The rows of T fall into 3 groups, which share some directions, and each row is roughly a mix of its group's hidden directions.
T (124 x 12):
[[-34  22 -20  19  15  -3 -51  21 -12  15   9  -6]
 [ -6  -2 -39  23  27  -4  14 -45  11  -8  21  21]
 [-20 -52  -4  12  20  -5  20 -16   0  23  34  11]
 [ 36  29 -32  -5 -13 -10 -29  33 -14  -5   5 -21]
 [ -2  15 -24  -8   6  29 -35  -6 -10 -27 -31 -37]
 [ -8  11  26   0  -2  36 -39  11 -31  16 -11 -31]
 [ -6 -14  32 -24 -37  34   1  30   4  -2 -29  -4]
 [ -5 -14   4   4 -14  -5 -20  68 -11  -9 -13 -15]
 [-16 -12  20   5 -45  10  16  45  10  16  -1  25]
 [ -4  30   4  17  23 -10 -33  38 -36   8   4 -20]
 [  3  21   3   7 -15  30 -38  25 -46   7 -11 -14]
 [-32  -2  22  14  11 -51   2  19  14   5  16  29]
 [  9 -33 -16 -17  -2 -12  15  32  51  14   9 -10]
 [  5 -36 -22 -19  -6 -17  33 -43  12  12  22   5]
 [ 20  34   1  20  12   9 -41 -26  20 -28 -20  -8]
 [  9   0  19   1  16  29 -29 -11 -58 -14   1 -10]
 [ 25  14  14  36   3  16 -47 -21 -12 -26   1  11]
 [-11 -43   8 -32   9 -43  17  11 -24  -8   1  11]
 [ -1  -7  50  31 -34   6  -7   0  14  23 -22  15]
 [-24  22  -6  -7 -16  38 -17  -9  39  29  12 -19]
 [ -6 -21   9 -20  34 -54   8   7 -20  -2  13  20]
 [-48  -6   5 -32   9 -44  17   3   6   0   7  17]
 [-12  13   3 -16 -11   3  -6 -26 -26   6 -30 -56]
 [ -4   2 -12  21 -10  14 -52  31 -39   4   0   9]
 [ -8 -34  12 -28  13 -26  11  39   3  -7   2  38]
 [ 10  37 -17  -9  34  -1 -17 -12  25 -39  -7 -22]
 [-33  26 -39   1 -26  -4  -8  43  -6  -8 -12  -6]
 [  2  52 -29 -28  19  -3 -11 -26  18 -11 -12  -9]
 [ 51   5   8   1   5  48 -26  -3 -11 -13  -3 -11]
 [-34  -3 -25   9  12 -16   4 -43 -20  14  15  35]
 [ 19  25  29  22   6  11  12 -50   1 -24 -21   2]
 [ 37 -34   2 -20 -27  17  16 -33  13 -11  15  17]
 [-13 -45   2 -14  -4  -4  17  33   8   6  16 -44]
 [ 22 -37   9 -26  22  -9  14  13  20  18  35  25]
 [ 28  22 -11 -27   1 -35   6   3  50 -18   0  -2]
 [-25  -5 -11 -14  13 -53  25   0  31 -21   9 -11]
 [-27 -18 -16  -9 -22 -20  28   6 -23  17 -27 -39]
 [ -6 -36   3  15  -9 -32  33  15  20  20  35  10]
 [ 12  15  46   7  20 -22 -22  33  24  -9   6  23]
 [ 11 -54 -13 -23 -27  -2  19  23   6  22  12 -10]
 [-26 -19  -5   2 -28 -38  17  43  24  -4 -10   5]
 [ 24  34  12  -4   2  38 -23 -29 -36  -4 -11  -5]
 [-28   6  25 -28  20 -30   4 -36  24  18  20   3]
 [-11  40 -13 -22  26 -32 -24 -16  10   6   6  32]
 [-16  17  35  -9 -15 -18 -25  36 -34 -16 -20  -3]
 [-16 -23  12   9  -8 -23   1  49  20   2  13  39]
 [ -7 -16  -7   6 -12  27  -5 -66   4  13  -4  17]
 [ 38  -3 -25   2  13 -24  15 -34  29 -30  15  -1]
 [ 23 -32  -4 -10  -9  -3  57   9  24  20   7   7]
 [ 17 -35  20  18 -10  50 -22 -25  -4   4  -3 -10]
 [-29 -16 -27 -15  -8  47 -15 -35   7  -3  -3 -19]
 [ 45  12  -2  -8  20  -4  -5 -41  20   6  27  25]
 [-20   8  38 -27 -16 -45 -12  19 -23  -2  -6   9]
 [ 35 -24   6   6 -11 -33  11  46   7 -16  10 -21]
 [  4 -39 -30   1  37  15  18 -22  10 -10  25 -24]
 [  8  42 -21  -2  13  24   6 -53  13  12  -3   1]
 [  8  -2 -21  24 -31   4  29 -40  27  -1  -8 -30]
 [ 27   3 -27  24 -25  23  30  35  21  -4  -3  18]
 [-60  16  -7 -11  16 -28 -12   8  13  19  16   7]
 [ -7 -19 -22  -4 -15  -8  51 -27  30  -3   1 -25]
 [ 42 -30 -19  13 -22 -34  22  10   9 -16  17  12]
 [-13  51 -19  33  26 -14  -6 -18  16   4  18 -11]
 [-30 -19  32  -4  11 -50   1  31   0  -5  15   5]
 [ 19 -25  15  18 -23 -23   5  49  14 -30  -3   0]
 [ 15   4  -1  -6  42 -12 -27 -25 -38   5  18  29]
 [-10   0 -16 -17 -44  11 -28  30  20 -26  15  21]
 [ 48  -6   0  -3  29 -28   1 -39 -22  -7   8   4]
 [ 29  -5 -29  23 -11 -17  19   0  26 -50  -1   0]
 [  7 -28   3  16  -1 -48  23  18  14   4  14  38]
 [-40 -10 -18 -16 -13 -21  46  29   0  -1 -16   8]
 [-33   9 -12 -17   5 -36  45  19  19   7   3  20]
 [  2  18   5  18 -12  -4  32 -40  38  13  22  23]
 [  9 -35 -29 -12  15  -6  15  14  50  15  19  -5]
 [  0 -38  23 -28 -27  14   3  24  26 -19 -24  16]
 [-18  -8  27 -27  39 -15  27 -24 -18  29   5   9]
 [-38 -32   0  -6   0 -38  18  29  25  16  10   3]
 [-36   9 -18 -38   3  35  20 -22 -22  12 -14  -9]
 [ 43  -1  11 -20 -24  32   9  11  28  17 -11 -28]
 [ 11 -12   0  15 -49   4  16  38   7 -21 -28 -17]
 [-17 -12  -2  25  34  -7 -52 -17 -21  15   9   9]
 [-53   1   8   8  10 -39  -5   0 -33  -8   4  19]
 [ 51  39 -14 -24   7 -13 -14  10  -6  -1   7 -27]
 [ -9  36  25   6   1 -14 -23  -9 -46 -31 -12   9]
 [-21  18  29  17  18 -15   6 -44 -20 -24 -27   3]
 [ -3  -2 -11 -13  30 -26  19 -37  19 -10   3  45]
 [-31 -16  33 -40  -9 -17   1 -37  13 -15   5   9]
 [-33 -17   2  26 -15  32  -8  32 -34  13 -18  -4]
 [-11  20 -29  20   4 -15 -20  45  10  -4  21  33]
 [ 23 -23 -12 -26   9 -14 -24  20 -33  21   8 -37]
 [ 17 -20 -24  19  -6  12 -24 -54 -16  -4 -16 -16]
 [ 16  20  10   7  31   4 -25   5  23 -12  32  45]
 [ 19 -51  10 -25 -33  11   4 -16  -5   8  -2 -29]
 [ 19 -15 -21 -10 -31   8   7  42  16 -29   9 -32]
 [-25  23   1 -10  21 -22  16   2  42  17  28  30]
 [ -8  21  15  11   4  17 -29 -17 -60  -7  -7  14]
 [  0  50  -9   5 -15   9  22 -42   6 -15 -22 -14]
 [-44  18  26  -5 -14   3 -13  29 -31  13 -26 -12]
 [-44  17  22   3  28 -24  -8 -39  10  19   8   0]
 [ 36  29   3  10 -17  18  31 -29   8  -5 -25 -27]
 [-25   5 -20  11 -16  29 -37  33 -33   6 -10 -15]
 [-31 -18  -3 -15   3 -53   2  34  21   2   7  12]
 [ -7  44   6  18  17   3 -27 -10 -36 -35 -12   5]
 [-24   4 -26   3  16  39   3 -42 -32  10  -4 -15]
 [ -9  34  22   9  12 -15 -34 -50  -3  -3   0 -17]
 [ 11  44  15  10 -14  27  -9 -43  22 -11 -10 -14]
 [ -6 -48   8   3  -9  -7  -9   9  51 -17   9  21]
 [-31  -8 -14  15  41 -33  -7  -5  21   4  23  29]
 [ -2 -11   1  12 -27  47 -28 -14 -17   3 -20 -36]
 [ 20  -9 -37 -24 -26 -13  13  51  -2   5   5 -11]
 [  5 -11 -48   0 -31  28 -25  12 -24 -21  -9 -10]
 [ 30  11 -15 -33  -1 -35   0 -20  37   5  14  25]
 [-15 -31  22   2  -8 -27  27  14  26  12   1  44]
 [ 33  56 -20   1  -9  23 -17  12   9  -6  -3 -19]
 [-10 -18  13   5 -29 -12  19  58 -10  20  10  14]
 [ 47 -16   4  11 -31  42  -1  -1  14 -23   0  13]
 [-38   7 -15   7  24 -18  -5 -39 -31   1  14  27]
 [-23 -11   0  15 -28 -35   8  25  20  22   0  41]
 [ -5  -7 -39 -19  -5  19  30 -49  12  -2  21  -1]
 [-29  28  16   4  15  -9 -18 -19 -52 -22  -5   2]
 [ 19  35  -6  -1   4  27 -18 -32 -25  -6 -19 -39]
 [  1  42 -22  -2  11 -24  10 -47  15 -24   0  10]
 [ -9 -14   5  16  36 -11 -27 -51 -19  17 -13  -1]
 [-55  18 -27   6 -13  -9  12  29 -12  -3 -24  -5]
 [-22 -28  -7 -21   2  -3  11   9 -37  22 -23 -41]]

One row of each group comes first, with its name. Which group is each row after those in?
[-25 -18 -13 -20   8 -25  36  26  14   2  20  36] -> (121)
[-18   4   8  -9 -12 -34  29  18  53  18  -2  -5] -> (69)
[ 21  32 -29  -2 -28 -18  29  25  32  -7   7  11] -> (93)

[-19  26  -9  28 -29  41  -6 -12  37  13  -1  -7] -> (93)
[ 10 -20  -7  -1  12 -31  17 -20   0   3  15  60] -> (121)
[-12  29  -3   4  -6  -7  13  26  22 -37 -28 -39] -> (69)
[-10 -25   9  -8  16 -14 -32  30 -46 -27   5  -1] -> (69)
[  5 -14  -6 -15 -25  35  17 -54   4  11  13  18] -> (121)
[ 14  30 -39  28 -11  -2 -17  45   6  -2   9  10] -> (93)
[ 26 -26  -5 -25  -1 -11   8  13  34  31  40   7] -> (93)
[ 15  18 -12   6  30 -17  -5 -36 -50  14   0  14] -> (121)
[ -4  -5 -21  38 -19  19  22   4 -19  19 -34 -34] -> (93)
[-17  52  -3  35   6 -15 -19 -22 -14 -12 -20 -11] -> (93)
[-31 -57   7 -14 -25  -6  -8   2 -27 -11 -11  -3] -> (93)
